In the rows, zero is written as 128.
A state moves one step at a time under one of 6 hidden systems, and each row is a state written as 18 numbers. Each run below is a few steps of one system.
path 1, T:
[[107 117 128 115 127 126 123 132 152 162 123 142 122  90 138 129  90 122]
 [150 132 107 136 116 129 153 116 103 110 104 139 109 104 120 124 117 137]
 [119 147 146 158 127 153 128  97 140 140 129 138 117 133 134 148 123 155]
 [126 119 141 102 132 117 126 104 128 117 158 146 127 124 144 115 101 152]
 [ 99 130 108 127 126 119 145 103 117 100 138 102 124 152 133 110 131 136]
 [ 81 126 116 129 129 130 135 126 139 146 136 146 121 147 129 117 127 107]
 [116  97 104 122 139 128 150 132 126 109 121 162 125 108 127 135 133 108]
 [115 129 129 141 128 148 164 135 136 120 112 147 145 116 115 157 138 147]
 [131 131 163 112 124 132 145 143 146 119 133 157 116 130 121 141 129 165]
 [137 121 146 119 147 119 140 138 125 100 156 111 111 154 113 128 131 163]
 [108 136 122 120 141 121 103 148 125 120 159 112 135 176 109 117 132 131]]
path 2, N:
[[ 83  99 117 143 164 131 162 125 156 148 109 114 108  48 119 146  80 151]
 [145 175 122 137 104 143 146 133  99 137 101 201  98 120  87 121  91 160]
 [105 121 157 130 159 144 107  72 153  80 133 151  86 146 146 174 124 178]
 [100 124 126 107 155 113 136 118 112 134 173 114 143 153 104 116  53 171]
 [ 78 137  72 109 110 116 120 125 114  82 119 131 103 182 113 113 123 109]
 [ 61  89  97 147 163 136 148 136 156 149 118 132 115 122 120 151 123  93]
 [127 119  99 124 126 142 150 161 120 136 107 203 145  79 100 143 102 114]
 [124 138 148 131 122 153 148 121 152  90  88 159 114  96 120 183 132 182]
 [134 135 183 110 139 126 153 135 145 132 151 134  95 138 107 135  84 206]
 [140 128 117 111 147 109 113 124 103  74 166 119  84 192 104 114 115 161]
 [ 67 117  92 138 174 124  97 139 127 115 159  87 130 188 105 132 130 111]]
path 3, P, 11 rows:
[[157 155 144 146 110 151  98 129 112 138 129 131 156 191 129 143 165 106]
 [132 102 143 107 116 125  88 141 164 141 144  85 152 129 165 141 136 100]
 [159 129  96 134  88 116 142 153 112 144 125  79 134 118 128  93 137  94]
 [149 146 128 165 104 146 111 132 136 157 114 141  98 124 144 119 171  95]
 [164 117 150 144 140 132 108 116 129 160 140 129 146  75 157 125 133 118]
 [159 155 143 129 102 130 129  95 103 132 121 113 161 117 151 109 136 138]
 [122 141 162 126 102 127 128  87 139 149 127 109 112 157 165 114 134 127]
 [140  98 125 125 122 115 142 102 118 142 162 118 118 143 158 101 119 101]
 [124 112  94 144 109 138 146 101 118 118 149 145 148 135 154 115 151  95]
 [102 115 124 129 111 136 157 118 151 142 134 156 145  98 155 121 145 111]
 [138 114 149 118 123 120 188 127 124 133 122 156 127  93 135 109 142 132]]
path 4, U (11 x 18):
[[135  94 126 103 104 128 101 143 184 113 168 139 115  86 165 137 116 139]
 [121 137  95 149 137 113 149 126 106 118 153  78 128  93 118  81 130 149]
 [102 173 139 140 123 129 106 121 119 154 131 166 106 156 129  89 166 111]
 [116  93 147 119 180 119 117  94 118 118 115 151 133 110 152 145 144  99]
 [129 133 132 123 115 136 166 110 101 141  98 123 181 130 127 138 114 124]
 [144 119 146 111  79 138 151 126 156 123 119 135 104 149 149 148 124 133]
 [149  89 122 141 134 131 159 139 142 119 174 106 111 122 128 137 114 151]
 [122 148 101 139 118 134 120 149 123 112 176 135 145 139 113 103 149 142]
 [ 79 134 129 118 153 116 103 133 144 108 133 129 126 125 135 115 173 120]
 [102 123 141 115 166 107 147 140 106 147  98 130 140 117 113 110 142  97]
 [152 130 147 127 124 135 147 131 107 135  73 156 127 138 119 152 141 105]]
path 5, W:
[[104 139 132 144 115 134 171 140 140 139  93 114 139 102 131 122 175 116]
 [161 126 175 118 125 118 173 151 119 159 116 159 111 118 123 107 147 122]
 [182 108 163 133 147 132 148 112 105  99 144 131 138 141 136 143 160 142]
 [126 130 156 113 118 129 125 125 138 119 168  95 174 167 142 132 138 154]
 [111 115 111  94 110 101 113 159 137 110 155  87 137 155 138  97 149 102]
 [115 119  96 156 139 122 131 163 121 154 123  98 128 136 115 112 161  72]
 [146 131 130 148 133 144 120 165 123 171 103 166 153  97 118 139 153  82]
 [174 128 161 128 124 139 132 139 130 124  84 139 146  74 134 162 149 136]
 [177 153 184 117  99 128 142 122 126 129 113  96 123 129 133 133 121 177]
 [168 135 157 111 113 112  98 111 122 115 170  90 102 179 148 102 128 148]
 [113 119 102 136 140 116  74 108 123 129 184  72 146 163 152  99 134 104]]
path 6, U (11 x 18):
[[ 98 110 117 107 166 109 172 155 111  90  83 148 112 106  89 139 138 128]
 [126 150 160 133 143 141 164 164 118 131  81 155 115 155  72 165 129 157]
 [159 115 164  93 145 132 114 167 138  92 123 153 115 147  99 181 107 164]
 [139 130 125 108 142 118 101 168 127  85 141  72 135 155  88 154 104 173]
 [109 154 109 110 122 113  62 192 139 127 135  90 107 169  92 121 120 122]
 [114 123  93 132 165 113  58 171 131 135  99 109  95 114 104 136 128  82]
 [134 157 112 150 145 137  79 149 111 172  57 131 135  79 101 145 107  96]
 [169 161 155 125 102 141  86 115 130 156  55 146 110  72 132 155  86 134]
 [189 141 159 133 106 133 102  85 126 142 118 103  92  98 146 141  54 180]
 [161 150 116 137  94 134  75  78 121 134 186 100 106 156 152 105  59 167]
 [ 86 128  71 139 114 128  55  71 140 123 193 101 115 154 172  97  96 114]]
path 7, P (11 x 18):
[[150 117 109 140  98 147 148 154 137 131 136 134 158 114 127 145 134 124]
 [139 139 143 128 103 133 133 150 155 122 134 124 120 109 136 126 153 149]
 [140 137 156 134 144 115 134 138 123 135 145 105 112 121 123 102 151 148]
 [133 143 144 128 151 119 105 123 101 129 140 123 138 155 125 106 155 121]
 [111 120 133 116 141 121 100 121 122 132 122 115 158 147 141 133 142  94]
 [130 115 117 116 109 124 133 143 125 147 102 116 146 126 132 134 120  88]
 [158 120 122 142  97 144 141 143 137 141 105 136 111 116 132 147 130 109]
 [165 126 139 151 113 147 131 132 145 139 142 128 119 101 136 141 127 148]
 [146 148 143 132 117 129 115 117 128 118 158 112 134 119 141 108 136 164]
 [106 147 138 122 133 113 111 104 121 123 146 100 124 148 145  92 147 134]
 [103 121 122 121 144 111 119 111 111 142 129 124 128 147 140  99 136  86]]
path 8, N (11 x 18):
[[116 172 104 106  75 141  83 120 118 110  73  98 150 180 116 159  88 125]
 [103  95 120 120  99 127 111 128 190 158 116  92  63 125 157 145  80 104]
 [166 118  66 177 111 144 132 129 109 153 148 147  92  82 119 109  81 116]
 [101 175 102 172 116 165  86  90 143 116 137 169 129 103 139 136 146 157]
 [ 74 145 157 103 151 112 118  87 140 141 141 142 136  83 150  99 101 166]
 [114 146 131 113 132 106 166  75  76 118  98 140 113 143 124  93 106 133]
 [ 98 113 138 136 134 146 156  74 126 135 120 154 119 190 143 155 119 109]
 [114  79 103 108 116 137 157 114 142 119 166 157 162 136 144 149  87 120]
 [102 118  79 128  86 140 183 135 144  90 140 130 141 120 123 131 125 150]
 [ 87 123 130 138 125 132 184 152 159 128 147 158  99 124 113 114 153 150]
 [127 108 140 122 177 120 164 147 111 102 151 179 119 119 102 118 158 148]]
path 9, W, 11 rows:
[[142 108 107 132  97 126 140 111 137 131 122 119  85 112 152 120 107 113]
 [135 133 112 169 114 149 144  99 126 149 152 140 111 114 139 116 115 139]
 [109 137 128 129 128 134 122  99 137 117 157 165 133 103 153 110 137 147]
 [ 86 127 132 115 146 112 156  97 123 109 132 128 132 111 139 103 138 143]
 [ 95 126 134 116 136 116 172 113 109 130 122 151 123 154 123 106 131 118]
 [119  89 130 123 145 133 166 120 128 116 134 164 127 148 132 148 135 110]
 [122  99 120 127 125 144 173 139 141 114 144 141 156 129 122 157 123 140]
 [120 123 122 118 108 132 159 165 148 102 144 135 127 136 112 135 140 152]
 [121 123 135 129 147 121 148 172 137 113 149 118 108 140 100 123 151 148]
 [126 132 134 126 165 122 119 171 113 122 145 130 141 146  91 125 149 133]
 [119 130 135 111 156 124 100 167 121 112 111 122 156 141 103 152 150 115]]
path 10, D, 11 rows:
[[132 127 109 131 123 119 174 154 113 117 122 137 131  87 114 101 151 127]
 [127 147 166 141 146 137 148 138 126 131 112 157 117 132 114 134 174 141]
 [148 109 180  98 168 113 133 135 119 116 137 138 134 133 123 139 131 146]
 [138 126 138 107 132 116 129 135 110  95 132  87 151 169 116 134 132 141]
 [114 121 124 114 115 121 106 162 145 128 136  94 125 176 123 132 140 104]
 [143 101  94 131 129 120 112 171 130 133 131 113 122 115 121 127 136  82]
 [148 141 111 155 123 143 109 159 121 143 107 131 146  90 116 138 150 107]
 [152 151 162 125 123 134 100 144 138 145  99 141 128  85 130 139 137 139]
 [166 144 170 122 127 119 116 113 120 133 109 102 107 110 136 128 114 159]
 [149 148 148 134 118 127  97  99 116 136 142  91 111 166 140 121 111 144]
 [121 121 108 125 116 123  80 103 131 135 164  97 131 156 156 113 111 105]]
path 11, T:
[[108 150 112 147 147 129 137 136 102 144 155 119 162 134 103 102 127 139]
 [100 141 129 106 132 121  95 127 128 110 113 162 122 137 138 119 162 103]
 [110  96 139 121 165 120 153 130 127 130 100 110 139 110 126 152 130 114]
 [149 138 137 120 103 141 150 147 117 139 101 155 141 143 109 147 114 128]
 [154 114 145 132 116 142 119 129 156 107 134 120  97 136 140 162 132 148]
 [137 128 128 129 128 125 124 146 133 135 174  99 137 126 118 117 103 158]
 [118 154 105 124 119 115  90 139 119 112 143 119 116 143 123  91 145 122]
 [ 92 122 118 136 165 119 103 129 128 141 115 114 124 115 128 122 144  95]
 [128 127 123 117 138 127 127 135 106 143  84 158 153 104 119 136 121  96]
 [150 127 147 131 111 146 138 114 135 120  78 138 123 115 136 172 128 133]
 [163 126 164 128 107 141 143 122 145 147 139 120 119 125 135 150  92 169]]
path 12, D:
[[157 143 172 129 132 143 147 140 129 127  85 161 122 103 109 170 125 165]
 [160 137 181 109 132 128 124 126 136 102 132 115 102 148 116 157 105 194]
 [130 131 129 114 136 114  97 128 128 101 173  68 104 186 116 120 106 165]
 [ 90 125  74 129 138 110  72 144 124 122 166  86 123 174 122  99 128  90]
 [ 90 116  62 140 144 122  90 149 121 150 107 133 148 101 126 116 143  45]
 [129 135 117 145 122 145 130 141 124 167  47 175 153  50 125 153 131  77]
 [181 148 186 132 103 156 151 114 138 146  58 171 113  65 131 177 109 166]
 [186 149 202 125 108 142 136  90 141 113 140 112  83 136 135 156  80 231]
 [131 141 132 119 122 116  92  87 132  96 221  66  86 206 138  97  89 199]
 [ 53 120  48 127 144  99  71 106 120 117 211  77 126 191 144  62 125  88]
 [ 38 107  28 141 147 114 112 127 108 162 117 154 169 108 139  83 152   4]]

Which system made each run below?
path 13:
[[120 143 152 122 135 117 124 167 131 220  92 178  89  98 106  97 103  89]
 [203 102 116 155 158 138 123  98  83  83  86 153 107  95 129 170 140 114]]

T
path 14:
[[146  79 119 111 145 116 144 121 102 165 150 134 195  86 152 114  96  83]
 [139 155 102 134  55 150 155 114 121 104  86 135 167 123 143 139 151 121]]

N
path 15 (2 x 18):
[[ 78 126 142 124 164 120 175 130 139 108 131  85 146 117 110 134 129 179]
 [105 156 147  99 123 117 140 159 116 134 124 172 102 184  94 104 125 135]]

T
path 16 (2 x 18):
[[162 109 142 121 122 136 106 115 135 104  75  97 119 127 142 189 116 120]
 [154 139 119 153  87 150 125 143 142 168 141  89 120 141 116 143  72 151]]

P
path 17 (2 x 18):
[[156 116 138 136 122 142 122  95 123 114 115 117 120 151 145 164 120 128]
 [132 117 124 126 106 139 125 128 145 145 162 109 153 137 138 140  91 139]]

U
path 18, 2 rows:
[[120 138 124 114 142 118 116  83  86 111 121 127 176 136 141 117 125 119]
 [ 91 132 134 109 103 128 143 101 136 142 100 113 147 157 149 134 120 107]]

N
path 19, 2 rows:
[[ 88 141 106 126 137 120 114 123 112 118 136 146 145 147 131  97 163  97]
 [ 88 113 135 123 153 125 141 118 130 136  90 141 136 121 136 139 156  91]]

U
path 20 (2 x 18):
[[ 60 153 130 114 128 131 143 109 134 133  89 141 160 122 128 132 127 131]
 [119 109 150  98 118 116 179 125 132 134  88 156  91 128 128 130 107 123]]

U
path 21 (2 x 18):
[[111  92 144 105 150 111 108 122 148 127  89 114  83 137 148 148 131  84]
 [155 100 102 140 123 140 158 146 107 153 111 121 153 115 107 154  80 108]]

T
path 22:
[[165 156 143 121 136 116  60 117  98 124 112  76 130 142 129 127 109 130]
 [127 151 108 139 107 133  64 101 122 149 112  75 125 163 143 131 100 100]]

P
path 23 (2 x 18):
[[152 154 129 162 127 147 126 135 119 153 121 157  69 130  95 131  93 155]
 [140 130 123 142 159 142  75  87 122  95 156 142 118 122 134 150 107 163]]

T
path 24:
[[ 53 104 132 112 147 144 132  99 176 106 148 148 142 130 146 169 104 162]
 [ 93 108 101  84 122  98 184 153 121 100 140 137 126 117 101 101  86 152]]

P
path 25, 2 rows:
[[135 143 145 139 147 147 137 117 105 116 126 181 124 166 102 151 127 150]
 [105 105 143  94 151 126 113 120 148  88 149 129 143 154 132 163 111 153]]

N
path 26 (2 x 18):
[[135 120  83 130  92 135  80 122 155  84 109  46 139  99 154 164 120 126]
 [116 167 123 140  89 126 115 159 148 210 115 102 112  84 119  92  79 130]]

T
path 27 (2 x 18):
[[139 104 144 110 102 133 176 158 145 139 135 141 173 120 137 139 144 119]
 [159 110 134 126 106 122 174 156 138  95 137 112 117 115 131 125 169 141]]

U
path 28, 2 rows:
[[ 85 100 145  98 151 103 160 123 144 121 166  97 144 133 144 105 129 142]
 [114 121 101 122 124 111 167 145  98 118 133 136 123 168 114  91 159  90]]

U
path 29:
[[151 123 163 143  98 134 180  94 127 162 101 124 146  91 178 113 169 104]
 [191 108 176 140 102 136 189 100 125 152 150 139 132 111 167 112 148 134]]

U
path 30, 2 rows:
[[136  98 157 102 158 116 120 180 144 137  96 144  90 123 102 159 118 114]
 [176 118 121 150 147 145 130 164 107 112 119 115 140 127  86 175 115 145]]

P
